128 stands for zero in the data rows.
Some points, each followed by its number:
[148 112 167 143 148  86  71 169 132 176 148 132 145 113 167 137  71 118 128 115 116 172 140  60  46 115] 0
[124  68 174 127 149 146 140 133 135 129 141 133 120  99 123  69 104 135 106 134 107 133  99  89  95 123] 1
[ 78 128 123 168 160 131 125 203 186  76 118 150 156 126 173 183  73 182 170 165 182 120 142 169 113 117] 2
[ 94 121 178 117 150  97 105 146 180 116 152 114 149 147  88 156  94 203 120 154  81 155 142 135 174  55] 3
[173  91 109 169  88 123 150 166 137 107 144  72 133 131 113 104 116 123 145 130 146 116 190 116 158 163] 4
[ 33 123 171 116 177 104 121 222 124 116  83 115 126 107 153 122 137 149 139 108 242 127 101 125 150  25] 5
[148 102 129 138 116 161  93 150 147  95 143 102 150 138 118 154 127 141 108 131 163 121 126  85 147 141] 6
[131  70  88 152 111 130 125 126 162 153 153  96 131 138 101  96 194  83 149 117  36 130 119 170 133 140] 7
[160 157 141 103  86  99  93 114  97 151 170  67 154 133  31 177 175  72  95 129  94 174 155  77 135 171] 8
[ 93 117 178 132 114  87 157 167 130 117  89 201 113  92 119 161  58 119  74 139 141 150 125 179 129  80] 9
[126 114 108 151 130 132 172 110  83 134 141 115 115 171 105 131 170  90 175 175  66 149  93 128 163 146] 10
[138 141 153 143 176 154 105 164 162 152 128 185 143 124 123 176 115 147 103 139 118 123 155  70  80 136] 11
[131 157 151 151 116 105 183 110 151 101 112 180 143 117 165 134 139 144  76 142 116 150 167 130 152 148] 12
[131 132  50 136  68 160 105  42  93 133 161  85 175 123 101 103 227  77 183 166  44 113 131 178 148 189] 13
[140  91  81 115  91 107 106  89 111 169 144 107 150  93 160 123 218  63 110 101 143 164 134  78 126 149] 14
[145 134 172 133 164 134 173  76 145 129 170 100 131 121 113 174 111 141 143 106 100 118 108 144 175 129] 15
[ 98  88 196 123 202 100 132 170 116 102  99 173 135  88 140 146  68 171  96  97 203 140 156 143  81  46] 16
[ 93 141 159 142 131 136 142 138 156 131 126 135 130 103 125 173  84 122  65 131 137 105 137  97  95 112] 17
[ 94 139 190 127 176 176 111 161 120 166 101 154 101  87 109 163  84 157 176 111 143 127 134 122  97  96] 18
[ 77 141 118 160 165 201 128 129 195 106  79 156  74 136 126 165  43 157 148  96 125 182 112 129 137 107] 19
[ 97 154 120 160 180  93 163  83  93 134 116  85 117 114 112  61 103  89 135 126 173  65 141 158  79 187] 20
Which point above is nearest to each new point, looking only along the 3 directions in which the numbered points spread most? Its number follows each.
[151 171 142  84 103 114 178 135  84 118 118 130 103 132 120  86 136 127 130 136 121 116 166 144 119 136] 4
[100 126 142 113 123 116  93 110 160  69 170 180  95 126  99 125  81 130  91 137  98 150 134 139 111 170] 12
[116 125 138 126 140 114 119  97  96 134  85 165 137  91 183 105 119 146 126 150 113 148 136  99 160 107] 1
[124 122 164 122 154 139 151  98 137 212 159 135 176  99 171  78 124 161 139 126 154  68 144 200 127 152] 4
[ 72 158 175 124 132  97 120 143 109 149 141  90 137 106 118 112 111 134  76 159 134 109 116 140 120  51] 1
[158 121 144 103 141 111 124 102 183 121 153 121 178 162 124 107 194 140 147 143 171 122 132 142 143 105] 4
[138 159 130 144 122 142 125 137 116  89 142 144 168 150 123 119  97 143 139 134 150 118 107 128 127 134] 12
[123 128 159 182 161 154 121 172 139 131 153 171 107 123 135 199  83 126  90 155 148 158 174 113 146  45] 18
[140 146 174 173 170 165  78 149 103 138 142 159 117 135 145 145 153 157 150 136  95 111 121 128 127 119] 12
[136  84 145 127 109 165 129 175 175 105  95 130 134 133  94 179 115 172 167 150  99 159 108 158 144 148] 15
[166 134  81 105 129 113 152  68 124 140 106 113 104 113 105  94 183  86 114 125  87 133 132 115 157 249] 7
[127 127 137 135 110 123 129  96 150 105 134 100 107 160 111 182 128 117 112 122 145 102 130 153  89 110] 12
[121 130  92 131 134 109  92 164 170 155 122 160 115  83 131 151 146 145 130 131 137 111  88 145 186  89] 12
[130 179 158 139 120 162 107 168 193  98  74 134 136 103  98 169 144 184 199 126 195 144 136 136 192  93] 19
[160  82  68 110  62 151  87 102 149 126 105 153 138 113  98 133 143 137 154 185 121  99  98 122 116 163] 4
[111  87 127 163 130 111  87 198 129 121 141 166  89 132  87 105  43 127 100 101 120 201 150 104 128  78] 17
[150 134 124 126 140 106 145  92 147 152 115 153 127 146 173  70 122 142 100 109 151 134 137 108 176 166] 4
[ 80 130 133 130 134  84  81 145 143 124 141 151 178 138 123 140 172 135 123 173 109 106 141 145 122  91] 12
